In the data rows, the value 128 means zero.
Here is a table of points, one per row:
c(161, 116, 121, 154, 089, 100, 135, 129, 183, 121, 135, 084, 086, 128, 167,
  121, 133, 154, 158, 125, 128, 123, 152, 131, 139, 070, 105, 140, 140, 108,
  114, 141, 133, 143, 155, 102, 129, 144, 145, 117, 123, 153, 133)
c(109, 097, 116, 141, 100, 131, 107, 169, 138, 161, 149, 168, 124, 163, 107,
  142, 170, 105, 137, 142, 135, 116, 124, 165, 182, 133, 148, 129, 120, 106,
  147, 116, 120, 136, 092, 111, 149, 162, 128, 120, 174, 114, 098)
c(146, 123, 142, 143, 073, 109, 115, 129, 147, 108, 138, 136, 117, 081, 087,
  157, 108, 117, 076, 113, 163, 128, 106, 136, 111, 134, 129, 093, 093, 141,
  140, 092, 126, 107, 111, 124, 127, 111, 131, 111, 095, 115, 137)
c(104, 167, 114, 132, 107, 139, 110, 159, 151, 125, 111, 127, 119, 136, 112,
  131, 152, 149, 106, 145, 108, 135, 094, 115, 128, 125, 108, 175, 113, 140,
  131, 140, 159, 107, 109, 144, 099, 134, 084, 181, 133, 173, 146)
c(124, 149, 133, 149, 129, 134, 103, 128, 096, 077, 113, 096, 121, 156, 096,
  148, 100, 123, 177, 190, 151, 134, 121, 135, 140, 097, 143, 150, 128, 129,
  108, 096, 146, 121, 124, 166, 117, 096, 151, 116, 137, 114, 145)
c(155, 137, 095, 116, 179, 091, 116, 115, 107, 130, 146, 157, 176, 122, 102,
  119, 169, 146, 122, 146, 143, 152, 088, 114, 153, 125, 130, 141, 110, 116,
  119, 134, 105, 109, 176, 112, 131, 187, 131, 121, 127, 124, 140)
c(122, 080, 163, 143, 127, 176, 152, 117, 129, 112, 127, 131, 140, 076, 158,
  114, 088, 135, 126, 127, 163, 153, 119, 161, 128, 151, 142, 157, 138, 105,
  151, 124, 134, 110, 149, 124, 154, 139, 113, 141, 169, 145, 157)
c(131, 114, 119, 130, 121, 130, 158, 122, 148, 100, 125, 108, 138, 166, 128,
  110, 167, 131, 171, 085, 119, 118, 065, 146, 103, 141, 122, 110, 153, 156,
  150, 132, 115, 112, 106, 135, 129, 130, 111, 144, 131, 067, 153)
c(108, 142, 103, 152, 178, 174, 077, 093, 157, 091, 147, 113, 124, 143, 116,
  143, 126, 114, 119, 095, 112, 122, 131, 142, 144, 138, 118, 108, 141, 129,
  151, 178, 128, 106, 143, 130, 099, 138, 142, 111, 142, 149, 108)
c(110, 106, 149, 126, 143, 124, 111, 132, 114, 130, 141, 184, 151, 111, 155,
  102, 121, 143, 148, 101, 131, 124, 114, 107, 127, 081, 148, 102, 136, 115,
  114, 124, 106, 164, 112, 109, 091, 056, 125, 132, 125, 178, 146)
c(155, 156, 193, 137, 138, 138, 144, 112, 127, 158, 136, 154, 111, 144, 108,
  111, 149, 150, 072, 173, 130, 138, 113, 157, 124, 127, 107, 125, 188, 120,
  115, 143, 104, 129, 119, 149, 126, 145, 125, 086, 119, 143, 158)
c(121, 114, 130, 114, 117, 115, 099, 121, 104, 098, 102, 150, 142, 125, 132,
  152, 168, 140, 116, 111, 115, 165, 153, 157, 121, 131, 153, 149, 116, 165,
  100, 151, 170, 140, 151, 112, 157, 084, 090, 081, 141, 123, 107)
c(109, 160, 141, 092, 118, 139, 144, 170, 129, 141, 097, 106, 155, 198, 117,
  121, 091, 139, 143, 105, 110, 132, 162, 136, 111, 131, 106, 126, 091, 076,
  119, 104, 134, 121, 166, 115, 131, 126, 142, 119, 117, 122, 128)
c(132, 144, 136, 141, 120, 069, 136, 114, 123, 117, 139, 163, 130, 138, 140,
  083, 122, 070, 125, 160, 118, 135, 172, 102, 117, 127, 104, 108, 148, 123,
  162, 109, 163, 069, 132, 133, 125, 119, 117, 132, 167, 119, 132)
c(090, 149, 146, 144, 145, 126, 108, 135, 107, 130, 110, 134, 087, 136, 119,
  116, 125, 109, 105, 104, 150, 080, 135, 086, 148, 148, 154, 184, 146, 132,
  147, 116, 126, 159, 137, 097, 129, 147, 122, 126, 123, 081, 134)
c(140, 146, 089, 117, 094, 142, 132, 176, 097, 113, 128, 133, 131, 109, 143,
  130, 095, 117, 139, 141, 067, 167, 113, 133, 112, 129, 132, 117, 157, 166,
  128, 159, 141, 130, 137, 099, 086, 152, 165, 131, 132, 099, 103)
c(132, 122, 095, 131, 123, 137, 132, 107, 095, 164, 124, 118, 079, 149, 098,
  080, 128, 126, 143, 094, 128, 184, 169, 145, 146, 114, 147, 133, 113, 139,
  111, 112, 121, 135, 106, 162, 135, 124, 133, 146, 095, 136, 132)
c(161, 085, 114, 147, 162, 109, 117, 187, 092, 100, 134, 114, 109, 118, 095,
  114, 146, 144, 105, 143, 139, 110, 126, 124, 087, 187, 126, 126, 123, 156,
  131, 146, 100, 108, 100, 109, 156, 122, 155, 145, 180, 198, 134)
c(132, 118, 116, 141, 155, 116, 143, 133, 144, 179, 121, 133, 166, 092, 135,
  179, 135, 104, 146, 105, 106, 120, 131, 110, 109, 110, 120, 173, 116, 142,
  161, 111, 113, 145, 152, 177, 124, 124, 162, 089, 137, 143, 154)
c(120, 109, 126, 105, 137, 120, 139, 113, 137, 113, 087, 128, 100, 116, 162,
  173, 109, 109, 122, 130, 077, 103, 112, 133, 154, 141, 136, 080, 114, 125,
  088, 136, 094, 130, 129, 147, 137, 166, 105, 137, 147, 150, 191)
c(129, 119, 144, 141, 120, 109, 108, 131, 107, 181, 152, 119, 145, 108, 159,
  141, 117, 153, 130, 115, 156, 098, 132, 154, 129, 159, 119, 133, 109, 132,
  086, 164, 117, 130, 142, 160, 080, 115, 095, 147, 118, 092, 108)
c(134, 164, 101, 151, 155, 152, 153, 116, 175, 141, 119, 136, 109, 115, 173,
  119, 089, 124, 121, 138, 135, 122, 124, 152, 098, 110, 144, 136, 097, 129,
  114, 098, 099, 132, 116, 097, 138, 093, 098, 133, 128, 099, 081)
c(138, 146, 103, 108, 145, 146, 154, 084, 124, 155, 143, 099, 169, 110, 140,
  145, 138, 134, 101, 128, 155, 090, 149, 144, 156, 122, 106, 094, 119, 156,
  124, 120, 172, 161, 105, 075, 140, 121, 133, 144, 138, 129, 162)
c(132, 153, 166, 154, 105, 109, 141, 108, 152, 145, 076, 106, 162, 142, 115,
  118, 125, 144, 162, 148, 108, 128, 164, 108, 167, 177, 161, 119, 141, 141,
  129, 102, 127, 152, 144, 141, 142, 123, 165, 165, 091, 127, 091)
c(155, 134, 153, 126, 137, 168, 158, 138, 111, 119, 121, 136, 113, 125, 143,
  169, 140, 141, 119, 096, 182, 162, 149, 056, 149, 114, 107, 088, 121, 126,
  128, 127, 124, 150, 108, 147, 121, 145, 114, 129, 135, 117, 098)
c(138, 106, 154, 118, 136, 119, 119, 068, 115, 131, 179, 167, 132, 141, 125,
  140, 084, 119, 140, 112, 114, 113, 102, 103, 084, 149, 097, 150, 126, 112,
  116, 134, 172, 149, 087, 111, 163, 157, 118, 118, 102, 153, 099)
c(116, 116, 103, 090, 121, 121, 155, 146, 128, 117, 174, 102, 115, 154, 132,
  129, 100, 118, 122, 145, 144, 133, 099, 116, 157, 141, 131, 106, 146, 150,
  175, 153, 107, 108, 176, 142, 150, 083, 099, 124, 103, 156, 119)
c(101, 133, 125, 053, 091, 123, 123, 122, 128, 114, 091, 096, 118, 130, 149,
  080, 162, 126, 129, 147, 118, 119, 121, 140, 120, 114, 136, 150, 116, 092,
  146, 100, 117, 111, 103, 153, 088, 132, 198, 116, 099, 106, 083)
c(107, 110, 124, 119, 150, 144, 126, 137, 147, 143, 148, 114, 142, 079, 096,
  126, 154, 126, 131, 149, 108, 110, 172, 103, 069, 084, 133, 110, 150, 087,
  107, 151, 138, 138, 125, 130, 156, 137, 115, 151, 085, 086, 138)
Along one direction, these points spread out more than along any other. Where along it does each point below lie, from 0 to 99? 50 is the average, and the first point above lies past it. One standard deviation of the points above along it is 16.
c(104, 167, 114, 132, 107, 139, 110, 159, 151, 125, 111, 127, 119, 136, 112,
  131, 152, 149, 106, 145, 108, 135, 094, 115, 128, 125, 108, 175, 113, 140,
  131, 140, 159, 107, 109, 144, 099, 134, 084, 181, 133, 173, 146) 48
c(101, 133, 125, 053, 091, 123, 123, 122, 128, 114, 091, 096, 118, 130, 149,
  080, 162, 126, 129, 147, 118, 119, 121, 140, 120, 114, 136, 150, 116, 092,
  146, 100, 117, 111, 103, 153, 088, 132, 198, 116, 099, 106, 083) 93
c(138, 106, 154, 118, 136, 119, 119, 068, 115, 131, 179, 167, 132, 141, 125,
  140, 084, 119, 140, 112, 114, 113, 102, 103, 084, 149, 097, 150, 126, 112,
  116, 134, 172, 149, 087, 111, 163, 157, 118, 118, 102, 153, 099) 32
c(132, 153, 166, 154, 105, 109, 141, 108, 152, 145, 076, 106, 162, 142, 115,
  118, 125, 144, 162, 148, 108, 128, 164, 108, 167, 177, 161, 119, 141, 141,
  129, 102, 127, 152, 144, 141, 142, 123, 165, 165, 091, 127, 091) 80
c(120, 109, 126, 105, 137, 120, 139, 113, 137, 113, 087, 128, 100, 116, 162,
  173, 109, 109, 122, 130, 077, 103, 112, 133, 154, 141, 136, 080, 114, 125,
  088, 136, 094, 130, 129, 147, 137, 166, 105, 137, 147, 150, 191) 36
c(121, 114, 130, 114, 117, 115, 099, 121, 104, 098, 102, 150, 142, 125, 132,
  152, 168, 140, 116, 111, 115, 165, 153, 157, 121, 131, 153, 149, 116, 165,
  100, 151, 170, 140, 151, 112, 157, 084, 090, 081, 141, 123, 107) 44
c(138, 146, 103, 108, 145, 146, 154, 084, 124, 155, 143, 099, 169, 110, 140,
  145, 138, 134, 101, 128, 155, 090, 149, 144, 156, 122, 106, 094, 119, 156,
  124, 120, 172, 161, 105, 075, 140, 121, 133, 144, 138, 129, 162) 38
c(132, 122, 095, 131, 123, 137, 132, 107, 095, 164, 124, 118, 079, 149, 098,
  080, 128, 126, 143, 094, 128, 184, 169, 145, 146, 114, 147, 133, 113, 139,
  111, 112, 121, 135, 106, 162, 135, 124, 133, 146, 095, 136, 132) 67
c(110, 106, 149, 126, 143, 124, 111, 132, 114, 130, 141, 184, 151, 111, 155,
  102, 121, 143, 148, 101, 131, 124, 114, 107, 127, 081, 148, 102, 136, 115,
  114, 124, 106, 164, 112, 109, 091, 056, 125, 132, 125, 178, 146) 39
c(155, 156, 193, 137, 138, 138, 144, 112, 127, 158, 136, 154, 111, 144, 108,
  111, 149, 150, 072, 173, 130, 138, 113, 157, 124, 127, 107, 125, 188, 120,
  115, 143, 104, 129, 119, 149, 126, 145, 125, 086, 119, 143, 158) 38
c(131, 114, 119, 130, 121, 130, 158, 122, 148, 100, 125, 108, 138, 166, 128,
  110, 167, 131, 171, 085, 119, 118, 065, 146, 103, 141, 122, 110, 153, 156,
  150, 132, 115, 112, 106, 135, 129, 130, 111, 144, 131, 067, 153) 53
